In the data rows, the value 128 means zero.
Here are some points, one per row:
[153 156 151 135 147 173 159 152 154 167 163 185 141 180 173 171 146 151
 149 155]
[153 154 152 168 168 168 160 165 167 148 152 147 156 153 157 176 165 156
 146 149]
[136 145 150 167 170 160 146 176 158 162 144 139 162 149 173 163 162 162
 144 188]
[162 167 166 155 153 155 152 153 151 157 160 155 168 169 163 159 155 153
 159 147]
[161 166 160 150 153 167 179 159 161 149 148 158 150 151 158 166 157 155
 153 158]
[168 161 159 144 142 147 151 159 152 166 176 159 145 151 161 150 152 181
 179 155]
[162 171 153 154 151 154 152 148 156 162 165 163 151 156 160 146 158 177
 165 155]
[178 169 178 153 161 152 157 140 148 154 163 148 173 188 153 141 147 156
 161 138]
[156 160 167 143 176 166 149 152 152 159 143 155 152 145 149 153 184 146
 206 145]
[169 159 141 155 161 151 149 159 165 161 141 154 178 141 148 145 162 184
 154 183]
[161 148 152 155 154 154 163 164 193 155 155 155 146 147 144 144 152 179
 172 164]
[145 158 151 148 158 151 175 159 159 167 166 184 157 149 144 152 153 138
 168 174]
[144 151 153 160 168 158 159 164 172 153 142 148 167 152 166 155 193 149
 148 156]
[160 151 159 162 163 161 159 153 151 149 153 154 162 160 167 172 165 159
 152 148]
[163 152 163 179 163 161 154 159 154 156 150 145 144 155 157 166 173 164
 147 154]
[150 146 147 171 174 157 176 168 150 145 144 152 155 167 170 176 160 147
 149 157]
[161 149 147 165 164 160 157 170 166 151 153 152 158 149 151 152 165 159
 156 170]
[152 156 192 157 148 149 145 150 152 161 163 189 150 163 165 154 152 156
 146 158]
[152 155 157 162 161 164 149 163 160 155 154 153 152 165 164 164 159 169
 150 150]
[155 171 163 150 148 157 159 149 151 171 173 157 153 160 158 148 146 170
 166 153]
[149 144 150 174 172 156 156 165 156 147 148 155 179 154 159 169 173 150
 150 153]
[150 162 164 151 149 153 189 153 154 156 187 166 162 154 157 148 144 151
 159 152]
[151 145 151 173 169 164 156 164 156 144 146 155 176 156 160 171 174 149
 147 152]
[175 185 170 146 144 160 145 148 149 162 179 153 156 159 159 141 148 164
 166 148]
[150 148 152 162 169 160 159 172 173 149 157 159 150 150 149 159 163 151
 158 166]
[142 146 144 165 165 173 172 172 155 151 146 142 155 143 143 176 170 143
 164 189]
[143 156 170 155 140 162 138 137 138 210 169 167 151 193 148 171 137 173
 152 147]
[171 154 152 154 152 153 159 166 172 164 164 150 149 146 145 145 154 166
 172 172]
[159 146 156 184 151 166 163 157 146 141 145 155 158 171 167 169 167 159
 149 147]
[156 176 179 155 150 149 149 148 143 156 170 154 166 181 169 153 149 160
 148 147]
[159 148 156 171 165 162 150 156 149 146 149 153 168 166 164 174 167 156
 148 151]
These points spread out most along one direction. How many in every 100 of the points above lie lower along it than each point below? Answers are rounded to whole numbers. More than half of the points above lie lower than the first one.
[149 150 154 161 163 161 157 162 180 155 148 158 165 146 147 155 152 156
 170 170] 32
[155 147 153 165 162 159 156 167 169 156 154 156 155 147 148 155 156 161
 166 170] 39
[169 163 155 154 158 158 156 158 161 167 165 158 147 149 150 146 150 162
 167 166] 65
[177 162 160 151 144 167 159 141 141 154 167 157 152 173 183 148 154 159
 165 144] 81
[162 167 152 151 157 152 149 162 177 170 163 151 153 153 142 147 155 144
 178 172] 65
[195 194 149 142 148 148 135 146 146 178 187 148 151 158 197 144 153 151
 142 146] 97
[149 153 155 152 140 132 169 149 154 189 181 204 156 140 144 159 142 156
 161 172] 84
[156 170 207 141 139 143 150 136 139 155 145 197 192 172 170 149 141 162
 154 140] 97
[154 147 149 170 172 164 161 166 159 143 146 154 168 156 155 175 172 144
 149 154] 6
[153 143 151 171 155 158 175 163 201 149 166 148 139 159 148 149 151 151
 157 170] 32
[165 172 141 149 184 143 181 184 160 142 150 147 157 160 148 179 154 142
 142 159] 19
